One vector is turned by the same rotation once a step. Each row is the vector after some number of steps, and that number follows the row.
The counts run from 0 to 307.
[-32   2 -12 -10  10 -27 -17  -2 -30   7   0  -2  -2   3  12 -12  -5   3
  -1   6  -8   0  11  -3 -11  -7  18   5   4   0  -3 -12 -10   1] : 6
[-13   9   6  10   5   5 -28  10  -5 -10   0  18  25 -19 -16   7   9   8
 -10  -2  12 -17  -3  -6  -6  -6   0  -8  -8  -1 -11  -2   6  10] : 75
[  6  17  21  19  12  -7 -20  18   7  -5  21   4 -12   3   3 -16   0 -13
   8 -10 -11   4 -17  -6   1   2  20   2   3   4   2   0 -10  -6] : 255
[ -2  -5 -10  11   1 -26  -3  20   1   4  28  19 -10   9   8   2  11  11
   9   7  -1  -6   6 -21  -6  15 -21  18  -4   2   1  -8 -14  11] : 142
[ -3  10   0   1 -19 -20  18  -5 -16 -11 -16 -22  20   4   3  24  -1  -4
  -7  -1   5  -3   7 -10  20   6   7  -1   2  -1   1  -5  14  -5] : 205
[-26   6  23  -2 -19  23  -3 -10  -2   7  14 -18   7   2  14  15   6   4
  -2  -4  -9  -5  -3  -5   8  -3  14   3  -9  21  15 -11  -8  -7] : 102
[-13 -11 -16  -3  -6 -20   9   1 -17 -20 -10 -15  -2  18 -19  -5   6   7
  14  -3   4 -16  10   0   8  20 -13  -1  11 -10 -24   1  -9  -6] : 160
[  3 -11 -17   4  -9 -10 -11  14 -11   7  -2  -1  -1   2   6 -12  11  10
  -9  23  -8   9   6  13  -4  17 -17 -16  -1   5   6   6 -29  15] : 259
[  8 -10 -10  -4  24   6  -4 -12  13 -14   8   6   1  -3 -30   5  -7  -9
 -13  -7   7  -6  -7  19 -11 -10  -3   3  -2 -23  11  12  16  -3] : 164
[-21   0 -19  -4   0  13 -12   3 -33  18  -1  -8  -2  -7  10  -4   9  19
 -14  11  -3   4   9   0   3 -11  15 -15   4  10  -4  -2 -16   0] : 226
[  7   5  15   3  -9  13   7  15  -8  17   3 -16  17   3   1  -5   2   9
 -26   8  10  24   6  17   7  -9 -11  -9   8   9  18  21   7  -8] : 215
[-26   8   7   8   2 -12  -9  -8  -9 -11  11   2 -13  -9  -3  -3  -7 -12
   3  -5 -14 -11   5  -6  -3  -7  35   3  -6  -5  -8 -24 -11  -2] : 121
[  4  -6 -23   3  21   3 -19  -9   0 -10   1   3 -17  10   2  -4 -13 -12
  -6 -15   0  12  -3   9 -24   4  21  -6  -9   3  -9  -9 -24  14] : 156
[-15  -8   1  -2  31   3  -2   9  -7 -14  13   7   0  -3  -5 -12  14  -7
  11   5  -6 -20  17 -11  -1 -13  10  -2   8 -22 -11   8 -11 -12] : 263
[  2  14   6  25   3  -8  -2  16 -18   5 -15  12  20   2   6   0  -9  17
 -20  -8  24   5  -4   5   0   4 -18  -7   1   9  -1  12  -4  11] : 73
[-21  -1   6  -2  -6  27   4 -21  -1 -11   8  -2   5  -9 -19  18  -6   8
 -10  -9   7  -5  16   5   0  -5   8   9 -14  -8  -7 -13  18  -1] : 199
[  8  14  18  15  19 -10 -18   8  -1   3  25   9 -14  -1  11 -12  -5 -18
  -4  -8  -5   7 -15   4 -12  -4  18   7  -2   4  11   7 -13   1] : 254
[-14   3  -4   3   6  15 -30   3  -4  -6   3  15  21 -27  -5   8  14   4
  -4  -1  13 -13   5 -20  -3  -2  12  -7 -11  -6 -18 -16   0  12] : 76
[-31  -2   9  -4 -15  13   6 -15 -22  -4 -17  -5  15  -5  -4   8 -12  14
 -13   5   8   0  21  10   6  -3  -1 -10   0  -7   0   2  -4  -3] : 83
[ -6 -24 -27  -6   4 -15   8 -11  -6  -6   4   6   2   2 -18   4  -8  17
 -10   4  12  -1  12  18  -5   7 -28   4  -1 -16   5   4  -4   2] : 162
[ -1   8  -8   8 -20 -17   6 -12 -27  -8  -2 -13  18  -4  10  30  -2   8
 -14  -1   6   1  10  -6   9   0  -6   9   0   3   6  -5   6   0] : 206
[ -7  10  19  15  -2 -13 -15  20   4  -9  12  -1  -9   6   1 -14   8 -11
  16  -3 -12  -3  -7 -10  11  22  13  -3   3  10 -10  -5 -16  -6] : 256
[-18 -19   0  -1 -10 -14  24   2   4  17 -12  -4   5  13   8 -14  -3   2
  -2  20   0   9  28 -10  -1  -2   3 -18   3 -13   8  -5 -14   2] : 116
[ -4 -13 -18 -10   1 -11 -11  -3 -10   2  22 -17 -12  20   3   5  20   9
  20 -11  -8  -2 -13 -14  18  15   6   8   2  13  -7  -9 -13  -7] : 25
[ -4  15  10  24   0  -6 -17  18 -15  -9  -9  19  22 -11  -7   5  -2  14
 -16  -4  17 -11  -9   7  -4  -8  -9 -11   2   2  -6   7   4  11] : 74
[  7 -11  -5  -1  -9 -11  -2 -13   0  -1  21 -23  -2  19  11  14  -4 -10
  -7  10 -10  12   1  16  -6   4  -4  -3  -8  17  30  -1 -17   6] : 136
[  5   3  18  15   0 -13  -2  -1   8  -5  16  13   6   4  -1   9 -19  -1
 -14 -10  12   4  -6  20 -16   3 -26  12  -8   7  20   6  -7   6] : 286
[-19 -17  -6  -8   1   0  -4 -27  -8 -20  -9 -15   1  12   0  14   4 -10
   3   5 -13 -21   3  13  -1   3  16 -14  -4  -5   6   2 -24  11] : 270
[  3 -16   9   2  14  -8  -2   5  13 -15  22  -3  22   6 -13  11  24   3
  -8  18   5 -23   7   2   0 -17  -7  -3  -2  -2   1  11   5   2] : 30
[ 16 -16  -7   3   7 -22   1  17   8  11  11   3   7  19 -11  -3  11  10
  -5  11   9  -6 -11   9   7   7 -22  -3   6   1  14  20   8   0] : 28
[ -7  13   4  22 -11 -17   4  25  -5  -8   9  -3  23 -11  10   9  13  -1
 -11  22  -2 -16   7 -27   2 -12  -2  -7  -2   1  -6  -8   0   8] : 108
[ -9  -4  -5 -15  13   3   4  -7  -5  13   4 -11 -24  15 -16 -22  -5   7
  -1   0  -8  10  -8  19   2  -4  21   2  14  -2  14  16   4 -23] : 15
[ 16   1 -18  -4  19  -7 -19   3  -9   3  18   9  10  -3   9  13  -1  -9
   4 -18  18  13  -7 -25 -17   1  -9  21  -3  -6   7   3  -4  -1] : 175
[-10  -4  21  19   9 -28   8  11  16 -21 -11  14   9  20 -17  -6 -13   1
   1   7  -3 -20   7  10  -7   7  -2  -6   1  -4   2   9  -7   9] : 152
[-19 -18  -2 -18  16  12  -2   1  -5   5  11 -16   0  20  10  -9  14  -3
  16   3  -2   4  17  -3  -5 -11   5  -1   4   5 -10   6 -27  -8] : 148
[-11  13 -18  -3  -8   5  -9   1 -22  14  -4  -6   3 -18 -20   0   3   7
 -16  -7  -5   4 -26  16  11  -4  -3 -13   2   1  17   8  17 -18] : 93
[-23   2  27  -8   0   1 -13   0  -8  14   9  14  14  -6  19   3  -5   3
   5   8   4  -1  13 -24  -1   5  20  15  -4  -1  13  -7  -1   5] : 219
[ -2  -9  13 -17  23  12 -15   4   2  12 -14   7  24  12  -3  -5 -10  -3
  -3  -6  16  11  -9  -1 -15  -5   3  -3   4   1  14  25   2   0] : 183
[ -1 -10  17   4  -3 -21   8   8  13  20  12  -5  -2  10 -11 -23  11  -1
   8   7  -2  10 -11  11  23  12 -11  -9   6   0  20  13   2 -21] : 248
[ 10  14  -4  11   0  -8  -2  30 -12  -3 -10  -7  12   6  -3 -20  -3   5
  -1  -6  15  12 -10   6  -4   7 -30  -8  12   5  -7  18 -10  -9] : 293
[-26  -1  13 -14  -8  11 -13 -12 -18  24   8 -10   5   5  19   8   4   4
   1  -1  -4   8 -10  -8   4   1  11   4  -7  18  24 -13 -12  -1] : 103
